Each path below is one point turned by a fixed rotation once a step. After each direction that follows a path, write how fast that rotation turns it, in degrees each step (0 if it stays still).
Each turn is a multiple of 5 degrees from 10 to 175, or 0.
Each row of a path follows its step; steps can be skipped.
Rotation 1:
step 1: [-15.7  12.9  21.1  -4.2  11.3   8.6 -14.3  -4.1  -0.3 -15.4  17.4 -22.2
 -47.7  33.6  -2.3   0.4 -13.7   4.9 -23.8 -36.4   1.5   6.7 -11.2  15.6
  -4.2 -24.4  15.8 -58.5 -47.4 -16.6   7.3  13.2  13.8   7.9  51.5  -7.2
  22.8  12.9  14.1]
step 2: [ 16.9 -17.3 -39.4 -28.9 -12.9  12.9 -14.3   5.0 -20.8 -23.3  14.9   5.2
 -45.1 -35.1   0.4  11.2 -27.6  -3.7  17.8  38.2  10.6  33.1  11.4  -1.6
  37.2 -13.5 -18.4  21.6  -3.5  20.6  41.7  -0.2  -7.5  20.2  26.9  13.4
  -3.6   8.8  29.2]
step 4: [-20.3  19.2 -29.0 -22.0  41.7  -7.8   0.8 -31.5  18.6  10.8  16.4 -28.0
  -8.6   0.0 -24.7  20.2 -18.5  33.6 -35.2   8.2  13.2 -15.1   5.6   7.6
 -39.8 -34.8 -12.4 -18.8  -1.9 -10.0 -36.3 -25.6  -5.4 -16.3   7.1  -7.8
 -16.0 -44.2  15.9]
step 5: [ 24.6  31.9 -20.0 -38.1  18.7  27.4 -34.5 -14.7 -37.2  16.4  31.4  -2.2
   3.7 -29.7   8.9 -25.3   9.1  11.9   3.1  -1.8  -3.7 -13.4 -16.3 -12.1
 -23.3   0.5 -13.2  44.6  14.0 -15.4  21.5  14.5 -19.2  40.8 -41.1  15.1
 -13.0  14.3   5.2]
step 7: [ -3.1 -10.7 -28.3  17.4  -6.8 -13.1  14.1 -12.5  11.1  -9.6 -20.7 -22.3
  -2.4 -36.0  28.4   9.3 -25.2   7.7 -19.7  -4.8  11.2  18.8 -26.2   9.1
 -27.3  12.7  -3.9 -31.1  31.4   8.0  52.5 -25.3 -28.4  -8.8   1.4 -34.1
  25.1 -48.1  18.4]
step 8: [ 30.3   9.8 -35.1  12.7 -24.5   2.2  15.5  -2.4 -20.0  31.1 -16.6  16.8
  15.4  28.4 -10.4  23.7  17.8  -0.2  12.5 -31.7 -34.0  -5.3   9.6 -27.4
  -6.8 -15.2  23.5  15.1  19.0 -21.2  52.7 -35.5  -2.3  30.0  -9.9  31.3
  10.1  16.6 -18.1]
step 9: [-15.9  23.1  57.9  -4.4  13.2  -1.1  26.1   0.1 -11.6 -40.0  -0.9   6.5
  26.9  38.6 -28.1  29.8 -30.5  11.2  -6.5 -33.9 -18.9 -25.2  25.6   4.8
  -0.7  14.2 -27.6 -19.1  -2.3  -0.7  16.3  -0.8  10.2 -13.5  27.6  26.3
 -21.3  -7.3  28.5]
step 10: [  9.7  18.0  -3.6 -18.5  21.4  10.5  15.7 -39.7  11.2   8.7 -17.6  -7.0
 -10.8   1.9 -23.9  -3.5  -8.4 -10.9   2.7  29.1   1.9  34.0 -11.0  18.6
  24.6   7.4 -49.0  -8.5   7.3  39.6  54.9  33.5  18.9   6.5 -40.1 -33.4
 -11.8  -6.3   2.0]
step 11: [ 19.9 -12.0 -14.2  -1.0 -25.3  17.8   0.7 -18.7 -12.5  22.8  14.0  20.0
  57.8  22.6 -10.5  20.4  47.4 -37.4   0.4  32.4  10.6 -37.5  12.1 -33.5
  33.3   8.6  -1.5   2.4  -8.3  20.9 -20.5 -16.7  10.5   8.5  -7.1 -24.9
  25.4  11.1   8.6]
Directions:
[  1.8  -6.4  -3.3   4.7  -1.7  -3.9   5.4  -2.4  -1.6 -10.5  -4.4   4.5
   7.0  -6.6  -6.3  -1.0  -2.2  -5.7  -7.5  14.1  -9.9  -7.6  -0.1   4.1
   7.5 -15.7   4.1   9.0  -7.8  -2.7  -6.7  -9.2   3.6   1.0   3.1   5.4
  -4.0 -11.2  16.2]	160
[ -7.4  -4.2   5.0  -1.5   7.4   4.0   0.4  -3.0  -4.2   3.3 -10.3 -13.2
  -3.1  -0.5   8.7   7.0   4.5   3.3  -2.4  -8.6   7.9  -3.1   9.8  -3.9
   2.0   6.0   4.0  -6.5  -4.0  -7.7  -2.8   3.1   9.8 -13.9  10.2  -3.1
  -9.0  -8.6  16.2]	135
[ -7.1   2.4   3.5  -5.5  -6.9  -4.5   5.2  -4.1   4.2   0.9  -2.2  12.5
   5.4  -2.7  14.0   0.7 -13.5 -10.1  12.2   4.4   3.2  -9.6   1.7 -12.1
  -3.7   6.3  -7.2   6.0   0.6 -10.6  -2.5   3.3   5.0   3.9   8.9  11.0
  -6.7   6.4  -2.6]	120
[  3.1   2.6  -2.9   4.6 -10.6   3.5  -5.7   6.5   0.0   2.1   2.1   7.3
   3.2  -5.8  13.7  -7.3   4.4  -3.9   1.9  -1.7   7.7 -11.5  -8.9  12.2
   1.4  -3.3  14.2  -9.3  -7.8  -7.4   9.8   9.8  -9.2   2.0   7.6  -6.5
   5.2  -7.0   1.6]	60
[  1.2 -16.8 -11.2  13.8   7.3   4.6   7.0   4.5   8.7   5.1   8.0  -5.5
   8.8  -4.1   1.5   6.3  -1.1  -6.1   1.8   0.8   1.6  -7.3   6.4  -5.5
  -9.1  -9.9   4.9  -2.4   7.9   5.6   5.7  -2.7  -5.8 -11.3   4.6   0.7
  -6.6   5.7  -9.1]	85
[-16.1  -2.3  -4.1   4.5   3.5  -7.8  -4.2 -14.3  13.9   7.4   5.4  -5.4
   2.1  -1.1   8.4  -8.0  -0.4  13.5  -6.0   8.0  -2.1   4.3  -7.9   3.9
   5.4  -5.8  -8.2  -6.1  -2.6  -3.9  13.2  -4.5   9.4   2.6   1.8   0.4
   2.1   4.4   1.0]	125
[ -0.5  -5.7   3.7  15.4  -8.5  -6.4   5.7   0.2  -5.6  -4.1   1.3   5.7
  -5.0  -2.2   6.6 -12.2  -0.3   3.8 -10.1 -12.1 -10.4   7.6  -1.1  -9.8
 -17.9   5.1   3.8   8.9   2.1  -4.6   4.2  -1.9   3.4   2.9  -1.8 -10.7
  -5.2  -2.9   3.0]	45
Rotation 2:
step 1: [-20.5 -20.3  17.6  14.3 -16.2 -13.1   3.7   3.6 -29.7 -11.0  12.8   1.1
  33.1  -4.3  14.0  26.8 -25.9   3.4  -0.3 -32.6 -21.4  30.0 -17.3 -35.8
  33.6   7.3 -32.0 -31.8  11.9   5.0  20.9   6.0  -3.0   3.4   9.8  12.8
   2.1  23.1  -2.3]
step 2: [  0.9  30.2  19.5  -2.1  -2.9 -25.7  -0.4 -32.2   9.3  16.8  20.0  -8.6
  25.5 -18.5  24.3 -24.2  -3.0   0.5  25.6 -21.0  -1.5  -4.4  -0.8  -2.6
   0.4  37.3  25.5 -12.8 -18.5  19.1  16.0 -24.8  18.1 -47.1  -4.1  10.2
  -8.2  18.7 -17.5]
step 3: [-48.0  -8.3  37.2   9.3   2.6 -37.8  13.2 -10.8  -6.5 -15.6   8.2  18.9
  -2.3  12.5  11.1   8.1 -13.9  -2.7  -5.9 -27.1  31.3  29.8 -24.2  20.1
   3.4   8.5 -19.5   5.0   2.5 -18.1  10.1   9.1  26.7   5.0  25.3   4.0
   5.6   2.3 -35.9]
step 4: [ 12.1   1.0  -3.2  27.7 -10.6 -36.6  -5.9  12.1 -34.6   5.0  16.1 -27.9
   7.5 -25.6  30.1   9.3 -35.5  -1.9   9.6 -18.2   1.3 -42.8 -13.7   8.3
  10.3   5.8  11.0 -22.8   6.8   6.9   3.9 -34.2  14.7 -14.7   8.9 -25.2
  18.2  15.6 -24.2]
step 5: [-25.0  -7.0  16.2  27.0  -3.4   1.0 -33.0 -24.1  -0.1  28.2  11.3  13.9
   4.3 -25.7 -31.5   7.9  13.3  19.3  14.2  -1.0  16.8   2.5 -12.9  13.3
  11.4  12.9 -19.2  13.4  -3.9 -13.9  -9.5 -19.8  35.5 -24.6  23.8   8.8
 -19.4  -5.0 -50.2]
step 8: [  3.7 -14.8  -9.9 -16.1   0.0  -6.7  -5.9   6.4 -14.5   1.9  -2.3  -0.3
  65.9  16.9   2.0  27.8  26.0  14.1  15.5 -15.2  11.7  14.8  -6.1   8.9
  16.3  -6.0 -19.0  10.7 -18.0   0.6 -21.6 -17.7  37.8  -8.2  30.1  27.5
  -2.8  34.6   7.5]
step 9: [-28.4 -27.2 -24.0  -7.0   8.0  15.9 -28.9  -1.8  -3.7 -24.2  41.3  -7.1
  16.7   1.3  55.1 -43.9   4.7 -10.0  22.8  -7.6   4.1 -10.2 -18.8  -7.6
 -14.6  20.3  -4.1  -1.7 -12.8  11.8  17.1   6.5   6.1 -10.1  16.0  10.4
  10.2  -4.3 -14.8]
step 10: [-24.0 -22.6  28.1  -4.1 -36.9  23.4  11.8   9.1 -19.8   6.0 -14.5 -18.5
  41.3 -10.2  22.6  -7.4 -15.8 -16.2 -13.0 -26.0   8.7  34.1  24.0   1.2
   7.6  23.5  -7.1  -0.1  -8.3 -11.9 -29.6 -19.2  21.3   8.4  23.9  -7.0
  -6.4  19.0 -12.0]
step 11: [ 12.3   4.2   2.0  10.2   2.9   6.8   1.4   0.6  27.0 -20.0  49.9 -22.6
  30.6   2.7  29.3  11.5 -13.4 -12.7   8.5  -4.2 -11.7 -14.1 -16.5  10.5
 -23.5  -6.3   9.9  14.3  -9.5   7.7  29.1 -23.8  31.5   9.5  19.6  20.8
 -25.2  33.2 -29.4]
Directions:
[  8.0  -1.1  -2.0   2.0  -7.2  -0.4   9.4  -1.5   4.2  -0.7  -4.9  -2.0
   7.0  -3.4   5.0  -6.4  11.1   3.0  -6.4  -9.6   3.3   0.0  -1.8  11.7
  20.0  -1.4   7.1  -5.3   5.5  -6.9  -9.2  -2.5   7.3  -2.9  -6.3 -10.3
   4.5   5.6  14.7]	170
[  3.1   6.1 -13.7  -0.1   6.5  -1.6  -3.6   3.7  12.7  -6.5   5.7  -6.7
 -16.3  -6.0   7.3  -9.8   6.7  10.4   4.7  -6.4  -0.7   1.1   0.3  -3.8
  -2.5  -1.4   9.7  -4.1  -8.3   5.3   8.1 -13.6  -0.9  -0.3   6.1  -8.6
  -8.8   1.4  -2.3]	160
[ -0.7   5.9   0.9  -8.0 -10.6  -0.2   5.4   4.5 -10.6   1.1  -2.5  -2.3
  -2.8 -11.5   2.2  -8.6   3.4  -4.8  -7.4   5.0  -9.2 -14.0   8.8 -11.8
  10.6   8.0  -5.5  -7.0  -7.3   6.7  -9.0   1.0  -6.5  -8.3   0.2  -4.2
  -2.3  -5.7 -10.6]	135
[  4.6   4.8   0.6   6.9  -4.9   0.7  -2.5   0.9 -10.6  -6.3   3.2   7.2
  -3.6   4.2  -2.1  -1.1  -3.5  -0.7 -13.1 -14.1  -1.6  -6.4  18.1  -0.5
 -15.6  -0.3  -4.6  -7.4  -0.7 -12.6   4.3   1.3   6.4   4.6  10.2  -8.4
   1.7   1.8   7.8]	110
[  1.1  -3.5 -10.9 -12.9  -8.6  -7.6   6.8   8.9  -3.2  -4.3  -6.2  -3.6
   8.7   8.6  -4.2   2.7  -9.7  16.3  -9.5  -2.7 -11.0  -4.0  -1.5   5.4
   0.7  -5.8   6.2  -1.5   4.8   0.4   9.2  -7.5  -5.1   0.4   2.7  11.7
   4.2   4.2  -6.9]	155
[-11.5   4.2   0.4   3.8   0.8   9.1   2.2  -7.4  -8.8 -11.1   9.8   4.5
   1.8  11.4 -11.1 -10.9  -0.2   3.2   7.5   6.0 -13.2  -2.0  -8.0   5.7
  -0.4   2.3   9.6   3.1   4.4  -8.7  -5.8  -0.7  -6.4  -6.9  -0.6 -12.2
  -6.2   5.0  -3.9]	160
[ -6.6   4.4   6.4  -2.3   0.9   6.9   3.6   7.5   3.5   4.9 -22.7  12.3
   0.2   4.6   7.9 -12.2   1.0  -5.4   0.3  -7.2  -6.1   4.2  -1.9   8.3
  -7.8  12.1   4.5   4.6  -1.3   5.0   9.5  -2.0   5.0   4.0  -6.3  -5.6
   3.3  -5.7  -6.6]	100
[ -5.5 -15.6  -7.2   3.5  -0.6  -5.7   1.9  -7.6  -1.8 -15.8 -13.5   6.5
  -8.4  -0.9   9.9  -8.0  -7.2  -5.2   0.7   6.5  14.8  -2.8   3.8   3.6
   3.8  -3.0  -0.1  -2.0  -3.1  -4.3   2.9   8.1 -13.8   0.7   2.2   0.1
   0.8   8.9  -3.0]	120
